One vector is turned by the same rotation once a step. Each row is the vector after some number of steps, and that number follows the row.
The counts run from 0 to 1043.
| 129 | 104 | 115 | 162 | 118 |  99 |  95 |  83 |  80 | 135 | 133 |  86 | 150 |  87 | 111 | 130 |  91 |  88 |  59 |  80 |  97 | 101 |  99 | 104 | 110 |  89 |  74 |  76 |  98 |  93 | 118 |  81 |  74 |  95 |  81 |  94 | 100 |  73 |  80 | 102 |  83 |  84 | 111 |  97 | 124 |  91 | 113 | 101 |  71 | 101 | 103 |
203
|  81 |  87 | 133 |  65 | 130 |  88 | 102 |  58 |  79 | 148 |  92 |  89 |  68 |  95 | 139 | 124 | 107 | 109 | 132 |  96 | 116 |  90 |  84 | 116 | 116 | 122 | 111 | 116 | 108 | 100 |  85 | 104 |  82 | 120 |  59 | 108 | 109 | 103 | 117 | 115 | 107 |  89 |  83 |  99 | 113 |  90 |  68 |  77 | 123 | 135 |  79 |
266
| 125 |  83 | 128 | 125 | 111 |  79 |  91 |  73 | 103 | 118 | 125 |  76 | 139 |  88 | 120 | 134 |  88 |  74 |  53 |  73 | 126 | 105 |  70 | 115 | 124 | 114 |  90 |  87 | 101 |  96 |  81 |  78 |  89 | 112 |  91 |  85 |  67 |  99 |  96 | 101 | 108 |  83 |  80 |  97 | 109 |  96 |  79 | 106 |  62 | 102 |  65 |
273
|  80 |  93 |  89 | 101 | 104 |  83 |  92 |  95 | 116 | 109 |  82 |  74 |  91 | 113 | 117 | 138 | 126 |  85 |  75 |  82 | 143 | 108 | 133 |  93 | 112 | 114 | 112 |  69 | 145 |  96 |  92 |  56 |  86 | 112 | 128 |  65 | 108 |  96 |  93 |  90 |  81 | 117 | 107 |  69 | 122 |  85 | 120 |  93 | 116 | 124 |  93 |
306
|  93 |  89 | 116 |  51 |  98 |  85 |  75 |  94 | 113 | 105 |  85 |  96 | 108 | 107 | 105 | 116 |  94 | 119 | 134 | 106 | 137 | 109 |  70 | 117 |  90 | 109 | 125 |  89 | 115 |  77 |  91 |  83 |  85 | 111 |  86 |  89 | 110 | 107 | 121 |  95 | 119 | 117 | 119 |  64 | 119 | 106 | 119 | 111 | 110 | 146 |  63 |
790
| 106 | 106 | 111 |  68 | 135 |  88 | 119 |  99 |  81 | 105 |  96 | 115 | 104 |  95 | 114 | 120 | 123 | 112 | 115 | 102 |  88 |  98 |  61 | 123 | 102 | 101 |  65 |  97 |  92 |  96 | 107 |  74 |  85 | 108 |  82 | 115 |  62 | 124 | 128 | 103 | 157 | 111 |  86 | 121 | 109 | 137 |  84 |  98 | 101 | 110 |  83 |
323
|  91 |  87 | 151 |  88 |  99 |  74 |  80 |  84 | 130 |  81 |  88 | 100 | 114 | 105 | 117 | 113 |  84 | 101 |  82 | 102 | 123 | 104 | 108 | 111 |  94 | 121 |  90 |  63 | 106 | 101 |  68 |  83 |  79 | 139 | 124 |  80 |  78 | 117 |  94 |  77 | 109 | 125 | 139 |  77 | 127 | 111 | 125 |  83 |  91 | 123 |  69 |
585
| 112 | 104 | 122 |  90 | 131 |  74 | 114 |  95 | 106 |  71 |  97 | 121 | 107 | 104 | 125 | 117 | 135 | 114 |  61 |  82 |  96 |  83 |  90 | 126 | 117 | 110 |  83 |  74 |  72 | 113 |  92 |  55 |  81 | 117 | 115 |  91 |  72 | 139 |  95 |  85 | 121 | 115 | 116 | 120 | 129 | 114 |  94 | 102 | 111 | 101 | 103 |
936
|  96 |  99 |  87 | 150 | 132 | 111 | 114 | 110 | 103 |  90 | 131 |  90 | 141 | 116 | 101 | 109 |  92 |  88 |  93 |  70 |  75 | 118 |  93 |  90 |  97 |  88 |  59 |  81 | 128 | 136 |  96 |  64 | 122 |  99 |  95 | 131 |  73 | 132 |  77 |  88 | 111 | 111 |  95 |  87 |  96 | 111 |  76 |  88 |  81 |  95 | 101 |
87
|  74 | 118 | 118 |  95 | 119 |  83 | 129 |  98 | 101 |  78 |  97 |  85 | 101 | 106 | 117 | 130 | 110 | 106 | 115 |  94 |  87 |  95 | 124 |  77 |  95 |  97 |  56 |  95 | 121 | 126 |  81 |  73 | 103 | 127 | 123 |  79 | 101 | 136 |  80 |  78 | 141 | 107 | 106 | 107 | 112 |  98 |  95 |  71 | 117 |  83 | 109 |
771
| 103 | 108 | 112 | 141 | 120 | 124 | 100 | 108 |  82 | 117 | 107 | 103 | 113 | 109 | 121 | 109 | 113 | 143 |  84 |  94 |  77 | 103 |  81 | 112 | 110 |  66 |  77 |  72 | 106 | 118 | 114 |  66 |  88 | 116 | 107 | 136 | 114 |  95 |  72 |  69 |  71 | 109 | 149 |  89 | 106 | 107 | 103 |  63 |  85 |  99 | 117 |
737
|  77 | 101 | 126 |  71 | 102 |  71 |  87 | 102 | 101 | 103 |  54 |  79 |  76 |  82 | 107 | 135 | 119 | 112 |  99 | 101 | 134 |  89 |  97 |  95 | 103 | 134 |  93 |  87 |  94 |  75 | 100 |  84 |  71 | 106 | 123 |  55 |  97 | 118 | 118 |  89 | 136 | 119 | 103 | 116 | 113 | 130 | 120 |  97 | 105 | 108 |  99 |
723
| 110 | 130 | 119 | 103 | 155 |  78 | 116 |  76 |  86 | 116 | 111 |  83 |  86 |  87 | 109 | 136 | 125 | 117 |  83 | 108 |  90 |  77 |  89 | 121 | 140 | 113 |  82 | 115 | 108 |  93 |  99 |  78 |  83 | 102 |  75 |  85 |  84 | 110 | 124 | 106 | 110 | 109 |  86 | 100 | 116 |  79 |  68 | 106 | 110 | 111 | 100 |
402
|  85 | 109 |  95 | 115 | 153 | 124 | 105 |  67 |  71 | 105 | 115 | 110 |  74 | 113 | 119 | 101 | 143 | 126 |  96 | 104 | 105 |  96 | 116 | 144 | 120 | 101 |  93 |  83 |  96 | 126 | 106 |  89 |  95 |  99 |  75 | 119 |  98 | 109 |  98 |  95 |  93 | 103 |  95 |  85 | 119 | 114 |  66 |  87 | 136 | 133 |  97 |
54
|  66 |  97 |  73 | 114 | 144 | 131 |  93 |  74 |  73 | 118 | 100 |  80 |  82 |  90 |  92 | 121 | 132 | 105 | 137 | 111 | 101 |  98 | 134 |  77 |  98 | 106 |  69 |  89 | 146 | 119 | 107 | 106 | 125 |  83 |  67 |  83 | 112 | 114 | 120 |  96 | 131 | 106 |  82 |  88 | 108 | 112 |  92 |  81 | 118 | 120 |  92 |
161
| 104 |  78 | 133 |  92 |  80 |  90 |  78 |  85 |  90 | 129 | 106 |  80 | 122 |  85 | 120 | 135 |  66 | 105 | 128 |  93 | 123 | 104 |  39 |  99 |  90 | 106 | 126 | 104 | 105 |  83 |  88 | 106 |  86 | 125 |  65 |  98 | 115 |  87 |  96 | 102 | 112 |  88 | 101 |  95 | 104 | 115 | 109 | 114 |  78 | 111 |  78 |
69
|  72 | 110 |  96 |  90 | 138 |  92 |  92 |  77 | 101 | 114 |  99 | 102 |  74 | 123 | 102 | 106 | 114 |  73 | 122 | 103 | 122 |  88 | 122 | 107 | 120 | 118 |  96 |  91 | 134 | 114 |  84 |  83 |  91 |  90 |  74 |  92 |  91 | 123 | 127 | 114 |  98 | 113 |  79 |  77 | 132 |  90 |  84 |  87 | 139 | 161 |  93 |
986
| 107 |  86 | 148 |  89 | 109 |  83 |  86 |  91 |  85 | 118 | 112 |  95 | 106 |  90 | 143 | 134 |  98 |  94 | 131 |  81 | 131 | 115 |  79 |  99 | 103 | 118 | 142 |  91 | 123 | 105 |  76 |  82 |  92 |  99 |  58 | 106 |  98 | 103 |  97 | 112 | 131 |  84 |  72 |  99 | 127 |  87 |  73 |  89 | 107 | 112 | 109 |
1023
| 112 | 114 | 112 | 114 | 158 | 106 |  93 |  68 |  76 | 128 | 117 |  89 |  91 |  83 | 107 | 136 | 131 | 133 |  99 | 107 | 100 |  79 |  92 | 119 | 140 | 108 |  91 | 114 | 105 |  96 | 104 |  93 | 109 |  95 |  54 |  74 | 100 | 107 | 117 | 109 | 104 | 104 |  93 |  91 | 115 |  93 |  54 | 112 | 111 | 121 |  92 |
403
|  70 | 101 | 108 | 119 |  83 |  80 | 103 |  94 | 112 |  81 | 101 |  97 | 114 | 106 | 132 | 147 | 119 |  91 |  97 |  80 | 120 |  81 | 129 |  85 |  88 | 104 |  99 |  82 |  79 | 138 |  90 |  80 |  81 | 113 | 112 |  75 | 130 | 105 |  52 |  83 | 109 |  95 | 112 | 111 | 136 | 109 | 120 | 104 | 139 |  97 | 124 |
899
|  93 |  84 | 121 |  90 |  96 |  74 |  95 |  90 | 124 |  82 |  82 |  94 | 117 | 115 | 109 | 108 |  86 |  79 |  71 |  86 | 123 | 104 |  88 | 109 |  94 | 124 |  68 |  64 |  99 |  85 |  83 |  80 |  78 | 127 | 143 |  83 |  58 | 123 | 102 |  79 |  99 | 108 | 112 |  95 | 113 | 122 | 119 |  88 |  75 | 111 |  61 |
108
|  77 | 101 |  96 |  67 | 126 | 110 | 104 |  91 |  62 | 122 |  70 |  87 |  65 |  94 | 105 | 125 | 145 | 145 | 129 | 114 | 100 |  77 |  67 | 116 | 104 | 101 | 105 | 104 |  85 |  94 | 119 |  93 |  89 | 116 |  89 |  84 | 112 | 115 | 119 |  92 | 127 | 106 |  97 | 112 |  95 | 157 |  91 |  85 | 127 | 102 |  86 |
802
|  81 |  96 | 137 | 104 |  96 |  87 |  98 | 119 |  91 | 109 |  67 |  99 | 124 |  95 | 110 | 112 |  94 | 112 | 101 |  89 |  85 |  80 |  68 | 106 |  92 | 109 |  61 |  70 |  73 |  87 | 109 |  78 |  61 | 125 | 123 | 112 |  75 | 121 | 106 |  87 | 108 | 117 | 132 | 128 | 111 | 134 | 126 |  75 |  78 |  91 | 112 |
933
|  96 | 124 | 106 | 105 | 153 | 104 | 116 |  73 |  95 |  93 | 103 | 120 |  79 | 113 | 118 | 104 | 132 | 142 |  88 | 109 |  89 |  86 |  99 | 142 | 138 | 105 |  89 | 107 |  98 | 134 |  89 |  74 |  92 | 105 |  82 | 107 | 100 | 124 | 109 |  96 |  91 | 116 | 112 |  87 | 125 |  96 |  69 |  98 | 132 | 135 |  98 |
53
| 106 | 109 | 117 | 141 | 123 |  84 |  87 |  87 |  91 | 107 | 118 |  72 | 108 |  76 | 114 | 161 | 132 | 128 |  64 |  78 | 120 |  78 |  95 |  94 | 131 | 107 | 110 | 101 | 112 |  98 | 100 |  70 | 100 |  93 |  93 |  50 | 119 | 104 |  80 |  97 | 107 | 103 | 108 |  95 | 114 |  82 |  82 | 121 | 111 | 107 | 117 |
889
|  87 |  97 |  82 | 115 | 140 | 125 |  92 |  94 |  66 | 111 | 106 | 132 |  97 | 120 | 122 |  96 | 146 | 120 | 109 |  97 | 104 | 107 |  82 | 123 |  99 |  99 |  97 |  65 |  79 | 124 | 124 |  78 |  99 |  79 |  72 | 147 |  87 |  93 |  98 | 103 | 111 |  91 |  98 | 102 | 106 | 148 |  81 |  86 | 115 | 109 | 106 |
940
| 126 | 103 | 114 |  83 | 125 |  75 |  97 |  69 | 119 | 100 | 107 |  92 | 124 |  99 |  88 | 127 | 109 | 111 |  96 | 113 | 104 |  91 |  90 | 121 | 109 |  99 |  80 | 103 | 109 |  65 |  86 |  74 |  75 | 102 |  90 |  52 |  85 | 121 | 122 |  98 | 114 | 126 | 126 |  70 | 134 | 103 | 119 | 140 | 105 | 139 |  75 |
926
|  77 |  98 | 106 | 134 | 110 | 117 | 118 | 106 | 104 | 103 | 107 |  93 | 123 | 119 | 117 | 106 |  75 |  89 | 101 |  85 |  87 | 113 | 129 |  83 |  95 |  90 |  52 |  59 | 143 | 124 |  93 |  73 |  90 | 118 | 119 | 127 |  95 | 120 |  82 |  76 |  91 | 107 | 119 |  83 | 113 |  85 | 114 |  52 |  84 | 104 | 107 |
981
|  93 |  99 | 108 |  85 | 120 |  82 |  95 |  65 | 126 |  91 | 125 | 103 | 115 | 126 | 103 | 115 |  94 |  67 |  94 |  89 | 133 | 104 | 121 | 108 | 105 | 116 |  88 |  83 | 124 | 107 |  74 |  59 |  78 | 104 |  86 |  80 |  87 | 110 | 108 | 100 |  96 | 117 |  95 |  61 | 148 |  79 | 109 | 110 | 116 | 149 |  69 |
100
|  63 | 103 | 138 | 110 | 124 |  95 |  76 |  97 | 105 | 100 |  66 |  88 |  85 |  92 | 100 | 123 | 107 | 123 | 118 |  91 | 133 |  78 | 126 |  89 |  92 | 142 | 101 |  69 | 126 | 106 |  87 |  98 |  92 |  99 | 110 |  68 | 114 | 113 | 111 |  94 | 105 | 131 | 135 |  89 | 120 |  84 | 106 |  76 | 122 | 125 | 121 |
374
| 107 | 112 |  67 |  90 | 125 |  94 |  94 |  81 |  94 | 105 |  99 |  96 | 106 | 117 |  90 | 135 | 151 |  97 |  96 | 100 | 124 | 102 |  89 | 127 | 100 |  93 | 100 |  83 |  84 |  68 | 127 |  63 |  90 |  91 |  89 |  74 |  96 |  99 | 116 |  95 | 127 | 106 | 100 |  82 | 141 | 139 | 116 | 140 | 120 | 125 |  81 |
520
|  85 |  86 | 101 |  82 |  95 |  75 |  98 |  69 | 102 |  95 | 110 |  86 | 112 |  96 | 122 | 141 |  97 |  86 | 132 | 102 | 117 |  96 |  76 |  97 |  77 |  93 |  83 | 116 |  81 | 114 |  80 | 104 | 102 | 129 |  76 |  71 | 100 | 106 |  95 |  97 | 155 |  92 |  74 | 104 | 123 | 140 |  92 | 102 | 122 | 109 |  71 |
557
| 106 |  83 | 107 | 114 |  97 |  73 | 101 |  71 | 117 | 106 | 127 |  88 | 150 | 123 | 116 | 114 |  74 |  61 |  94 |  74 | 116 | 100 |  65 | 122 |  94 |  88 | 107 |  87 |  97 | 112 |  78 |  82 |  76 | 116 |  74 | 101 |  85 |  96 |  84 | 106 |  94 |  80 |  85 |  89 | 135 | 105 | 106 | 121 |  89 | 119 |  76 |
1031
